Each row is where one point has got to under a steady rotation. How many steps took it there?
The counts run from 0 to 47.
[160  87 118 133 141  99  89 138 140 168 156] : 46
[158  88 125 131 142  98  86 141 139 165 149] : 47
[ 93 168 110 125 114 148 102 100 100 152 157] : 21
[ 94 162 101 131 112 142  99 104 108 153 162] : 24
[143 106  90 147 123 112  87 126 136 168 169] : 39
[ 93 178 138 115 122 151 108 109  88 144 144] : 16
[ 93 168 106 128 115 147  99 104 103 148 157] : 22
[145 103  95 146 128 107  87 130 139 169 167] : 40
[115 167 181 106 140 138 116 134  86 144 123] : 6
[ 96 180 149 106 131 147 110 115  83 144 135] : 13
[107 172 172 105 139 145 115 127  84 140 125] : 8
[ 95 179 144 109 130 152 107 112  88 144 137] : 14
[ 88 172 115 123 118 149 102 103  97 149 152] : 20
[101 176 161 106 134 150 114 122  83 144 135] : 11
[107 170 166 104 140 145 112 124  85 144 129] : 9
[ 92 169 121 120 116 151 105 103  94 147 150] : 19
[157  92 112 136 139 102  88 137 138 168 156] : 45
[152  93 106 140 130 104  90 138 142 168 158] : 43
[113 136  83 145 113 128  93 113 124 161 173] : 31
[124 120  84 145 117 120  89 119 134 166 171] : 35
[ 92 181 140 111 125 153 106 110  90 146 141] : 15
[ 99 156  93 136 110 141  96 107 111 157 166] : 26
[129 157 188 111 148 129 120 146  94 146 128] : 2
[ 99 178 155 110 132 150 108 119  88 143 134] : 12
[124 128  83 146 114 122  89 117 129 164 174] : 34
[154  94 108 139 139 101  88 138 140 166 158] : 44
[134 114  91 150 122 118  85 124 137 166 172] : 37
[126 163 190 111 149 129 119 144  93 147 126] : 3
[113 168 176 105 141 142 114 131  86 146 125] : 7
[ 91 164 104 129 112 148  96 108 104 151 162] : 23
[122 129  84 144 112 124  90 113 131 167 172] : 33
[133 150 193 114 149 122 121 149  97 151 127] : 0
[121 162 188 105 145 135 119 141  89 145 125] : 4
[109 138  86 143 113 130  93 107 124 159 171] : 30
[102 171 162 106 138 147 111 124  83 142 129] : 10
[152  99 101 142 132 107  89 131 141 169 164] : 42
[ 98 163  97 136 110 143  95 104 110 152 163] : 25
[100 151  90 136 113 139  93 107 114 155 167] : 27
[131 153 191 110 149 130 119 147  97 149 125] : 1
[148 100  96 144 128 107  86 130 137 168 167] : 41
[137 109  89 145 123 109  89 127 134 166 171] : 38
[105 145  87 139 112 135  92 108 122 159 169] : 29
[ 90 175 130 115 122 153 106 107  92 144 147] : 17
[132 116  85 149 116 114  88 120 134 167 172] : 36
[119 165 183 104 144 135 118 133  86 148 129] : 5
